In the data rows, 128 means zero.
Here are some numbered points:
[154 116 136 115 152  47  99  91 136 100  51 111 176 109 203 109 182 204
 105  93 212  89  43 169 138 108 154 141 133 107 101  95] 0
[141 207  35 134 106 151 182 100  74 129 121  91 127 148 116 157 163  87
 130 107  66 116 146 133 124 132 158 150 137 147 142 145] 1
[139 110 190 133 156 200 130 149 108 135 136 134 151 109 114 157 115 138
  98 131  86 177 120 129 120 142 123 135 143 144 114 141] 2
[101  83 148 121 116  79 104 105 152 178 163  64  58  85 149 159 184 119
 101 153 158  79 154  76 106  87 136 170 150 163 133 132] 3
[164 144  52 134 140 128 131 113 124 107 124 178 125 130  96 130 119 103
 113 133 174 144 164 119 157  86  70 115 153 132 166 141] 4
[139 113  74 108 154 184 142 124 151 132 143 112  95 172 144 193 150 150
 103  78 147 146 111 156 121 113 173 135 106 132  86 150] 5
[131 202 125  91 162 169  38 166 134  80 130 112 118 165 104 165  96 112
  74 130  92  90 102 165 136 125 107 186 152 139 115 111] 6
[180  79 147 138  87 136 102  85 137 156 158 100 202 147 135 110 120  85
  96 112 112  88 108 142 116 120 131 152 153 124 132 107] 7
[116 128 119 121 132 154 133 171  91 129 130 132 126 157  64 156 164 138
 127 125 145 148 144 101 123 125 112 172 148 169 119 185] 8
[127 156 167 135 164 155 142  90 123  84 143 149  88 207  89 142 120 128
 124 104 136 133 162 122 146  96 182 118 127 163 178 130] 9
[122 140 133 148 213 186  90 226 134 142 122 138 108  75 153 114 119 113
 129 119 118 160 104 151 152 133  96 128 184 111 128 134] 10
[163  68 142 119 115 123 171 114 128 157 148  69 195 118 117  90 110  90
 130 108 134 153 111 158  46 115 123 164 142 141 124 182] 11
[117  78  80 142 124  61 133 112 125 168 134  83 166  97 158 175 146 163
 159 140 173 140 176  92 112 136 115 124  61 154 131 126] 12
[ 98 181 118 181 112 143 172  98  91 111  71 120  90 122  87 112  94 118
 181 117 156 107 131  68 101 176 146 143  81 160 129 107] 13
[132 135 103 134 141 135 106 142 193 126 120 126 123 102 165  52 199 127
 125 121 158 134 121 100  84 155 217 100 165  60 137 134] 14
[104 158 144 113 136 146 153 149 113 112 139  99 118 135 131 113 135  91
 150 123  77 137 120 143 197 126 146  78 167 120 174  68] 15
[153 158 113 149 124 170 119 192 113 131 124  73 117  69  90 140  76 128
 136 122  86 126  55 173 151 127  57 118 165 116  95 158] 16
[130 146 113 140 143 129 118 178 118 113 125 106  99 131 135 103 119  71
 116 162  87 113 132 169 197 102 141  75 186 102 126  72] 17
New points follow, each followed by the numbers of its two nearest points above, smallest number first.
[128 101  78  90 151  74 105 127 142  93  60 109 195 108 203 125 169 232
 122 116 217  79  80 168 171 119 124 129 155 155 101  95] 0 12
[107 151 119  73 124 150 123 132 203  90 129 148 102 105 162  58 169 123
 154 106 156 100  95 117  89 148 223 136 192  69 112 135] 5 14
[ 95 116 129 116 143 174 114 155 194 114 136 170 120  89 181  42 188 136
 144 118 153 113 116 118  96 134 172 137 179  75 148 121] 10 14
[ 98 133 114  99 101 148 124 181 210 108 140 175  71 146 154  36 165 127
 169  89 178 125 137  90  68 162 199 130 184  73 163 145] 9 14
[150  86 108  88 112 178  88 151 201 166 124 145 106 171 160 139 148 149
 139 194 127 106 171 135 137 138 143 130 126 124 112 148] 5 8
[107 141 131 100 130 124 123 147 221 133 143 130 106 101 142  74 163 152
 153 118 156 105 140 127  87 151 208 115 154  67 113 142] 5 14
[127 193 164 109 116  98 120 134 129 119 144 174 200 105 107 120 193 193
 108 126 123 120 106  92  88 124 196 111 136  93 143 135] 2 14
[109 154 149 170 164 158 181 155 117  99  85 172 151 149  99 103 135 156
 148 114 216 111 182  90 101 151 122  58 134 137 123 116] 9 13
[121 127 109 118 135 179 126 132 198  97 158 145 139 104 172  39 180 127
 158  94 151 123 120 132 107 163 197 138 163  53 124 123] 10 14
[148 121 110 102  93 198  86 162 173 151 140 165 157 137 157 151 141 127
 107 200 126 140 155 116 120 151 145 142  93 120 114 124] 2 5
[104 147 170 123 133 174 137 114 108 157 102 176 106 106 138 126 136  92
  79 136  66 152 122 125  93 188 164 105  48 148 102 128] 2 13
[ 97 162 176 147 186 144  75 107  58  92  97 156 109 104 145 108 103 134
  54 129 110 132 124 125  78 188 125  99  59 105  93 110] 2 13
[107  97 101 118 119 108 151 104 103 138 110 109 164 107 146 144 143 140
 145 166 161 127 153 104 119 173 104 169  85 173 116 133] 8 12
[111 136  73 108 120 141 130 136 127 123 135 131 112 143 161 167 124 118
 134 108 115 119 119 141 116  97 131 137 142 105 154 121] 4 5
[163 190  92 150  93 156 104 125  34 151 108 135 104  82  74  94 143  51
 112 151 108 149 159 116 133  93  46  86 164 109 160 140] 4 17
[124 161 136 147 122 143 133 140 181 157 100 157 117  65 115 158 119 113
 156 156 170 129 192  72 141 109  98  79 189  61 123 105] 4 17
[116 121  72 132  71 167 146 165 160 124 145 108 132 130 152 163  63 150
 114 140 147  45  93 121 155 144 146  90  84 101 120  94] 5 17
[120  80 180 128 144  75 125  85 128 115 141  90 120 174 134  92 127  87
  87 105 103 175 119 176  62 131 136 162  74 120 102 150] 7 11
[112 156 149 103  83 123 118  95 123 146 127 155 145 151 117 162 124 162
 159 162 105 114 124 109 124 114 152 173 132 101  84 177] 2 8
[122 135 138 111  92  89 134 131 168 150 153 166 206 157  90 208 111 144
 146 171 114 124 191 121 138 124 115 177 157 123 128 136] 7 8
[121 123 145 101  97 113  70 128 152 124 119 147 184 145  87 148 156 149
 149 189  91 120 147 120 148 145 121 175 139 197 141 130] 2 8
[143 178 139 175  78 156 135 155 195 143 140 170 133  65  92 167 124 107
 136 161 164 168 179  70 118 102  95 138 179 111 121 103] 4 8
[128 141  77 131 110 149 124 166 151 171 171 116 140 126 123 113  65  86
 137 138 180 124 152 139 151 115 103  83 147 114  99 138] 4 17
[101  62 145 102 152 112 141 112 160 128 108  98  81  99 185 203 130 161
 140 102 125 142  69 161 161 141 180 167 129 109  90 100] 2 5
[113 108  96 135 107 138 157 101 126 146 156  91  87 135 129 146 101 132
 151 120 141  96 134 156 132 133 150 148 142  96 159 130] 5 15
[ 93  91 136  70 127 156 187 116 144 156 155 158 140 196 181 127 190 138
 133 157  99 117 130 104 190 111 137 111 130 163 126  87] 5 15
[148  75  40  98  92 173 114 125 155 136 148 147  80 116 130  72  77 131
 155 137  77 163 156 127 130  86  83 107 140 104 202 148] 4 15
[ 87 118 165 129 132 103  67 129  70 166 160 119 127 122 112 120 113 137
 112 164  69 103 119 107 126 160 143 103  75 163 133 165] 2 8
[ 84 139 190 154 147 139 192 152 130  94  79 123 149 144 105 120 135 120
 137 130 210  96 175  81 125 156 120  92 121 131 129 118] 8 13
[122 175 111 165 119 134 146 137 161 164 103 164 127  66 109 129 149  95
 119 149 165 134 197  92 104 110  91 111 177 107 115 102] 4 8
[123 175  95 131 139 176  68 190 120  82 134 102  88 181  90 141  69  82
  78 119 134 109  70 187 152 142 136 177 146 133 162 126] 6 16
